In the rows, zero is written as 128.
Each run below is a few steps of one of 7 hidden systems, one row a step.
seq 1, posiz, 8 rows:
[[120 130 130  86 136 121 128 126 148 153 136 139 143 102 139 123 122 156
  141 124]
 [124 128 101 151 115 146 119 121 147 133 127 112 125 131 138 128 180 143
  109 133]
 [112 126 120 154 108 135 137 110 110 114 114 150 112 139 134 115  94  94
  121 148]
 [130 121 150  91 120 108 131 133 121 153 128 140 151 117 152 126  98 138
  157 109]
 [130 122 113 133 140 122 133 139 139 143 117  98 128 118 135 136 199 150
  123 144]
 [102 134 101 151 127 147 137 106 131 107 127 150  98 121 114 110 107 103
  106 166]
 [123 133 141 100 101 126 112 118 134 150 146 156 155 126 157 122  76 137
  148  88]
 [151 111 128 143 122 114 132 147 120 146 104  88 143 142 154 142 199 146
  129 127]]
seq 2, posiz:
[[102 121 127 134  98  83 123 148 102 144 125 125 132  53 135 158 101 102
  183 109]
 [119 140 163 106 168 127 131  93 141 173 130  86 107 141 140 100 169 162
  135 159]
 [122 112  70 140 129 168 161 137 147 107 135 187 112 147 130 133 147 124
   89 136]
 [114 156 130 140  83  95  85 119 124 118 136 137 153 103 158 145  78  97
  136 125]
 [151 107 161 106 128 121 133 124 117 160  88  88 154 154 142  95 150 162
  140 133]
 [109  98  80 150 139 146 174 151 123 122 116 144  93  96 103 139 162 120
  125 145]
 [ 87 169 136 123 123 121  99  88 143 137 169 149 108 102 141 128  83 110
  139 134]
 [158 121 142 108 112 139 118 121 140 149 122 126 165 183 171 115 149 167
  115 108]]
seq 3, lema, 8 rows:
[[109 129 127 170 117  88 124 143  93 119 110  84 107  67 106 151 133  86
  157 147]
 [125 117 137  65 149 140 143 125 137 135 123 159 143 105  88  88  56 151
  145 127]
 [141 136  98 114 146 161 126 133 172 132 165 148 133 161 149 145 194 165
   88 106]
 [107 152 141 198 119 107 117 106  96 117 137 100  75 136 148 150 145  68
  132 155]
 [150 115 166  90 110 109 116 139 101 121 104 133 173 124 110 106  32 120
  159 108]
 [151 120  90  84 147 135 128 164 175 139 127 122 174 110 128 143 198 195
  104 120]
 [ 81 144 107 194 150 143 146  97 120 120 146 114  42 111 108 135 171  85
  118 176]
 [133 132 174 107 103 136 112 104 104 123 148 168 136 158 127 104   4 100
  156  83]]
seq 4, Gupab:
[[127 108 134  96 127 132 142 127 123 143 102 131 141 111 110  97  96 145
  147 132]
 [129 130 109 106 141 133 126 146 152 136 159 142 131 104 128 151 155 150
  134  98]
 [116 151 130 152 140 137 114 104 134 120 156 123  99 147 132 133 142 109
  111 141]
 [133 115 141 123 115 124 143 122 106 125 103 149 138 158 148 107  88 113
  123 141]
 [136 113 106 114 113 115 130 151 138 138 104 124 160 102 141 137 156 151
  127 127]
 [108 141 111 140 141 149 116 112 146 126 145 107 100 100  88 118 146 134
  126 134]
 [123 131 148 115 131 138 135 111 118 134 151 164 114 150 137 119  78 114
  140 108]
 [148 123 130 116 123 105 132 146 128 138 121 133 155 149 179 150 162 138
  116 127]]
seq 5, Lub, 8 rows:
[[122 120 115 157 122 140 146 128 115 125 140 147  98 147 146 143 145 106
  125 121]
 [117 135 146 124 113 101 123 117 109 133 115 134 138 121 149 121  88 105
  142 146]
 [134 104 110 114 119 133 144 139 133 137  92 125 150 117 125 110 143 152
  123 143]
 [106 124 101 153 129 144 142 127 127 133 147 135  92 105 124 140 156 120
  137 121]
 [111 141 144 122 120 132 122  94 124 138 140 147 118 140 146 108  86 117
  132 134]
 [149 106 128 116 116 121 142 143 121 136  96 135 158 151 156 122 139 143
  121 130]
 [112 124 107 160 124 115 136 140 117 123 120 111 107  95 121 149 164 108
  134 144]
 [102 138 125 116 128 142 128 102 134 126 136 149 114 112 110 104  80 121
  132 142]]
seq 6, memeg:
[[142 114 143 105 140 123 138 139 127 151 119 112 141 138 138 126 154 152
  137 120]
 [120 121 104 143 136 122 144 144 123 116 116 124 115 102 113 140 153 115
  120 151]
 [116 149 133 118 133 126 120 109 132 117 144 149 120 128 125 120  84 110
  120 144]
 [143 122 125 110 112 140 119 129 142 137 134 142 158 148 147 125 124 151
  123  98]
 [126 114 116 165 107 129 129 132 113 134 113 101 118 120 128 133 167 123
  138 122]
 [119 137 151 117 156 114 142 120 111 127 129 125 102 121 114 121 103 107
  143 152]
 [135 131 115  84 139 127 127 145 153 126 140 161 154 122 135 137 119 149
  115 120]
 [123 129  93 169  94 147 110 119 138 119 123 118 129 130 137 130 161 128
  110 126]]
seq 7, memeg:
[[135 133  99 139 121 148 121 135 139  90 142 164 132 145 116 137 105 108
   94 123]
 [130 140 146 144  95 124  95 113 121 138 149 118 140 141 153 132 109 122
  145  91]
 [145 109 146 119 138 125 134 136 116 150 109  86 135 130 116 116 158 150
  149 118]
 [124 124 111 128 155 123 148 151 124 111 132 131 105  97  96 145 139 113
  130 140]
 [118 161 123 112 137 126 104 113 151 114 162 151 128 127 133 134  99 119
  108 137]
 [152 126 126 130 105 144 108 126 137 124 125 125 157 167 146 120 137 145
  110 107]
 [134 110 133 157 113 120 130 141  99 129 112  98 118 121 119 135 143 113
  151 113]
 [118 137 145  99 160 114 132 128 126 134 137 121 114  98 104 125 108 124
  147 138]]
seq 8, gofa:
[[114 135 135 151  86 121  99 105 118 142 119 105 137 113 137 116 109 120
  149 120]
 [123 102 137 112 136 123 156 136 109 147 103 120 119 108 112 111 124 135
  157 136]
 [131 124 113 121 157 127 149 151 130 119 146 146 110 126 125 157 155 120
  124 126]
 [129 156 123 130 133 134 101 114 150 113 152 133 127 149 136 133 132 126
   96 140]
 [140 126 135 123 102 135 108 118 126 130 119 122 156 144 131 109 103 134
  129 111]
 [125 113 128 137 111 111 136 140 105 138 110 116 131 103 131 133 130 119
  154 120]
 [114 124 117 124 152 127 147 132 128 126 126 130 104 108 115 128 142 123
  127 152]
 [135 137 122 113 146 146 125 129 148 122 154 145 127 144 121 130 128 135
  112 116]]
seq 9, gofa (8 x 20):
[[160 123 143 149 123 118 125 145 104 104 122 120 136 173 136 144 129 103
  115 119]
 [122 140 115 124 118 103 114 136 128 103 114 131 149  96 119 132  95 109
  118 157]
 [118 116 100 114 120 151 127 129 154 145 127 122 136  95 111 114 153 164
  134 114]
 [126 128 136 158 130 151 128 116 117 136 153 113  94 146 123 131 148 120
  143  98]
 [139 147 164 105 152 100 121 123 115 115 136 127 128 141 125 131  89 107
  128 146]
 [149 118 112 102 127 112 128 157 138 121 106 128 170 121 136 139 146 148
  111 137]
 [117 121  91 176 101 154 122 124 130 117 126 117 111 120 116 130 159 118
  120 123]
 [114 145 146 117 138 138 115 105 129 127 151 132 110 117 100 109  76 121
  145 121]]
seq 10, fimas, 8 rows:
[[128 116  95  99 124 158 138 143 149 123 142 177 145 115 114 126 104 145
  125  96]
 [127 135 122 155 105 139  94 126 131 135 149  92 125 107 113 140 151 136
  148  83]
 [132 128 171 138 141 116 136 111  94 139 121 106 106 160 137 116 120 108
  142 143]
 [132 131 127  95 144  98 146 147 128 124 124 163 144 129 160 149 121 119
  114 152]
 [124 133  87 128 127 144 114 133 158 115 126 122 138 102 104 127 153 147
  103 138]
 [127 117 131 147 111 163 124 114 118 125 133 126 112 141  96 105 100 124
  141 101]
 [133 133 157 118 119 101 118 129 114 146 142 129 139 134 166 144 113 119
  152 101]
 [135 131 131 117 155 106 136 139 131 132 113 102 130 127 136 136 175 139
  115 163]]
seq 11, lema (8 x 20):
[[147 138 144 127 151 128 112 120 133 117 118  84 133 151 106 112 151 138
  107 154]
 [134 127 119 147 130 139 123 146 118 106 149 123 112 114  87 148 120 109
  141  93]
 [123 146 151  87 153 108 120 128 138 141 156 139 131 110 138 141 108 134
  144 118]
 [152 130 133 113 161 126 135 137 135 112 125 124 130 165 127 129 154 133
   94 153]
 [126 144 112 160 115 125 106 133 123  96 145 124 120 117 111 147 119  95
  118 124]
 [130 143 155  98 132 116 102 117 133 140 143 114 144 116 119 118  94 138
  145 117]
 [155 120 131 111 160 134 138 151 134 125 132 115 129 147 114 136 171 149
  116 122]
 [115 139 113 152 137 118 130 135 120 107 148 138  99 108 119 156 128  92
  126 135]]
seq 12, fimas, 8 rows:
[[100 155 135 163 107 125  91 100 119 125 155 103 100  97 111 131  99  96
  151 118]
 [142 141 166 104 141 126 123 102 132 153 142 138 132 192 182 117 135 139
  118 128]
 [156 100 102 128 132 108 151 183 117 107  90 123 153 122 125 155 171 128
  110 142]
 [ 96 139 112 136 121 135 118 109 132 113 119 125 114  78  80 102  81 111
  133 162]
 [125 141 140  99 131 157 115 103 154 157 179 163 126 158 153 123 111 153
  136  79]
 [163 113 123 159 121 112 123 167 111 121 117  85 141 142 136 165 197 126
  129 102]
 [111 129 145 143 132 104 140 113  97 110  87 111 108 110 105 103  85  88
  132 193]
 [113 144 121  64 143 138 129 115 169 144 163 195 144 130 162 126  92 153
  117 121]]
seq 13, Gupab:
[[143 137 139 106 126 160  90 122 156 149 172 105 146 130  98 122 132 174
  149  52]
 [129 120 140 171 140 144 149 124 105 139 160 122  72 171 146 149 175 106
  144  93]
 [127 124 155 125 146  78 158 135  86 119  92 135 119 135 154 132 105  82
  127 190]
 [154 129 105  84 127 107 110 167 150  98  99 133 192  96 107 135 107 147
  104 143]
 [120 145  95 159 101 170  81 117 157 121 170 105 126 102  91 134 144 143
  128  79]
 [117 128 174 150 124 140 131  91  96 157 151 119  85 166 147 109 106 110
  165 100]
 [159  99 151  97 155  89 172 167  99 136  94 138 145 153 164 147 146 123
  131 147]
 [125 141  82 135 138 113 118 159 148  88 114 116 139  75  91 153 157 120
   95 170]]
seq 14, Lub, 8 rows:
[[106 105  85  93 120 128 153 154 152 166 130 160 143  62 144 146 153 166
  156 101]
 [ 87 147 110 185 106 166 111  69 146 150 150 103  81 135 142 109 179 129
  120 139]
 [138 117 152 130 126 134 158 111  97 105 118 178 110 189 144 110  59  84
  112 144]
 [138 102 130  95 102  78 140 167 113 154  87 134 186  97 172 146 131 144
  156 122]
 [ 95 124  84 174 124 144 129 115 141 136 109  78  97  77  95 115 197 139
  121 169]
 [ 97 129 122 125 140 174 152  94 133 116 165 195  75 142 106 106  59 101
  127 124]
 [142 113 155  91  92 111 124 128 122 173 119 154 182 160 210 123 117 156
  148  88]
 [134 117 113 191 119 107 135 140 105 121  75  58 117 126 133 137 224 115
  112 180]]

Name the system that made each run.
seq 15 (2 x 20):
[[129 100 127 122 173 117 190 152 102 126 103 138  90 130 120 133 158 113
  129 168]
 [132 151  98 111 156 140 126 139 161  89 168 182 125 142 127 155 123 117
   81 136]]
  gofa
seq 16:
[[138 117 153 105 139 140 133 122 122 148 130 119 128 141 113 106 114 148
  150 105]
 [134 119 116 125 142 122 145 154 125 129 142 142 117 126 139 160 161 123
  135 112]]
  Gupab
seq 17:
[[123 134 118 152 144  96 141 154 108 103 132 131 103 106 127 170 141  81
  126 152]
 [124 160 149  93 134 112  95 107 145 122 135 135 154 122 128 111  75 129
  115 152]]
  memeg
seq 18 (2 x 20):
[[122 136 133 127 130 156 111 106 139 141 159 121 115 131 109 113 123 144
  139  97]
 [140 123 151 126 144 118 134 139 113 140 145 123 117 148 146 149 148 125
  145 102]]
  lema
seq 19:
[[125 142 125 110 159 108 128 139 135 115 127 118 125  98 107 137 133 123
  121 160]
 [131 141 107 122 129 145 113 125 149 104 143 149 138 136 114 125 102 124
   98 129]]
  memeg
seq 20:
[[130 127 114 156 118  83 135 165 103 110 125 130 128 103 156 184 153  86
  134 132]
 [122 152 162  96 160 105 118 103 131 132 114 107 130 121 112  98  97 129
  120 185]]
  posiz
seq 21 (2 x 20):
[[116 148 110 127 147 127 110 143 137 101 166 130 110  73  75 153 107 108
  136 114]
 [146 161 165 122 123 120  86 114 127 120 172 132 138 165 145 139  88 113
  129  91]]
  Gupab
seq 22 (2 x 20):
[[146 121 127 117 152 142 143 136 133 126 140 145 124 167 137 132 148 135
  109 122]
 [133 138 109 135 122 110 115 148 128  96 132 139 141 114 126 155 117 103
  113 135]]
  posiz
seq 23:
[[148 153 170 157 153 113  99 118 105  95 124  60 110 149  84 122 125  98
  117 160]
 [166 134 150  69 165 112 123 171 127  99 155 146 157 123  84 149  72 127
  137  89]]
  memeg
seq 24 (2 x 20):
[[129 117 150 103 149 141 139 116 127 152 122 111 120 128 106  97 124 151
  149 126]
 [153 118 138 129 145 115 139 161 111 116 136 130 124 145 131 157 146 113
  134 107]]
  gofa
seq 25:
[[115 143 102 163  85 129  98 119 126  98 125 132 136 106 116 129  90  96
  117 133]
 [138 116 169 111 111 126 123 114 107 160 116 110 143 143 136 100  98 143
  164 102]]
  posiz
seq 26 (2 x 20):
[[116  98 138 130 110  96 163 149  77 129  93 149 122  93 123 131  67  86
  171 131]
 [ 89 131 110  76 127 142 128 104 167 171 136 152 139  73 131 100 113 175
  148 131]]
  memeg
seq 27:
[[143 107 123 141 121  92 142 156 109 138  80  90 147 118 152 142 189 132
  131 155]
 [ 92 138  97 149 145 133 139 122 131 106 131 131  88  78  84 126 120  99
  122 170]]
  Lub
